In the rows, zero is written as 128.
One turn moves each row of this set onto another row. After a few examples, where does it send each row asked below?
mibes: [126 139 128 148 119 130 127 145 146 100 140 121 173 142 138 123 133 120
 107 129 148 141 147 121  75 119 165 149 110  85 135 134 161]
tivok: [140 131 110 152 137 118 133 156 131 118 150 101 151 144 125 135 116 139
 111 115 155 149 157 137  75 136 147 125 124  84 145 113 155]
kir: [113 171 136  99  97 115 147 105 126 115 127 128 138 115 116  98 115 128
 157 106 110 118 133 138 129 107 134 125 143 137 132 109 148]
Gof: [159 114 110 132 122 120 127 124 101 145 124 106 135 133  88 133 129 121
 108 126 148 152 116 113 133 137 107 131 141  77 145 102 131]
luvo: [158 111 114 101 133 144  91 128 163 125 106 142 155 112 113 109 135  96
  92 128 157 111 143 126 156 116 116 151 114 100 124 111 126]
Runer: [127 130 112 117 125 155 109 125 184 157 139 159 145 113 118 151 148 141
 155 103 162 135 152 125 138 161 170 136 127 142 109 147 115]
fen: [131 126 104 103 134 153  94 138 190 138 110 150 143 107 119 122 142 127
 124 107 168 122 155 131 164 143 158 151 123 130 117 147 125]
foziz: [138 149 135 139 123 145 132 128 115 141 144 147 109 106 156 136 146 137
 107 140 143 109 150 115  76 136 111 111 100 152 150 119 141]
buvap: [130 116 133 115 153 157  91 137 133 139 120 110 144 139 116 142  95  96
 121 158 133  85 151 134 112 146 120 146 141 171 120 121 139]
tarit: [177 133 118 124 100 144 149 119 130 159 107 165 136 107 122 130 119 149
 128 146 121 102 148  88 110 144 135  99 134 106 131 102 110]
nubar: [111 113 112 155 125 145 101 134 118 159 118 111 162 135  78 142 102 157
 120 166 125 134 108 114 131 141 145 142 144 123 121 108 153]
bop: [126 145 134 136 104 160 132 125 163  94 111 123 178 126 132 113 133 109
 130 131 130 127 129 119 100 119 165 153 111  86 128 140 160]
domas: [130 159 139 125 159 148 100 126 147 137 121 108 106 120 140 145 107  94
 121 122 170 112 169 118 114 145 139 147 130 166 122 135 115]
Fepib: [113 176 137 100 128 112 129 125 139 118 154 117 121 120  96 101  92 124
 160  99 125 138 137 127 130 116 140 143 146 129 115 108 158]
fori: [122 137 124 125 122 146  90 147 164 145 137 133 127 144  91 116 131 168
 139 166 160 171 121 160 125 140 147 138 137 122 137  97 121]
Rilig: [129 164 128 141 142 135 123 108 155 142 146 128 105 110 140 151 110 112
 138  98 176 124 167 115 128 136 158 128 125 142 117 135  98]
rolak: [119 126 127 108 119 145 121 132 131 140 153 151 119 130 128 109 155 133
 140 159 137 128 131 164  88 134 111 116 117 169 158 132 138]
lir: [158 151 128 159 113 137 139 114 132 136 138 140 114 113 156 156 115 135
 112 132 153 113 152  86  83 135 134 114 103 133 129 122 119]
Remik: [127 128 124 104 117 133 107 148 154 134 151 157 128 140 110 108 156 155
 143 175 147 157 125 170 116 138 128 124 131 146 149 123 132]
Bolo: [127 165 126 116 142 129 101 143 155 128 163 106 115 130  94 118  89 147
 144  96 148 157 142 130 114 130 132 141 138 120 117  87 158]
Gesav: [171 112 125 108 129 125 107 133 119 132 122 133 139 121 105 119 133 100
  95 132 154 126 130 114 159 117 107 136 130  83 141  97 121]
vib: [118 114 129 136 145 153  96 137 125 147 127 114 168 141  98 143  86 119
 124 178 118 108 125 109 119 141 130 139 148 152 124 121 156]
Fof: [134 137 129 117  93 178 133 115 178 133 100 145 184 128 110 124 129 136
 151 127 114 124 118 100 120 160 149 148 139 115 127 150 147]
nupa: [149 130 121 111 110 168 129 112 165 168 107 155 173 123  96 140 120 143
 160 130 116 125 138  91 112 171 155 129 153 131 112 134 117]
Fon: [145 154 137 112  93 137 162 109 119 144  99 151 146 109 124 111 121 146
 137 131 101  99 144 117 121 139 126 101 152 114 149 103 125]

bop -> kir
tivok -> Bolo
Now find these:
fen -> Fof
Runer -> nupa
mibes -> Fepib

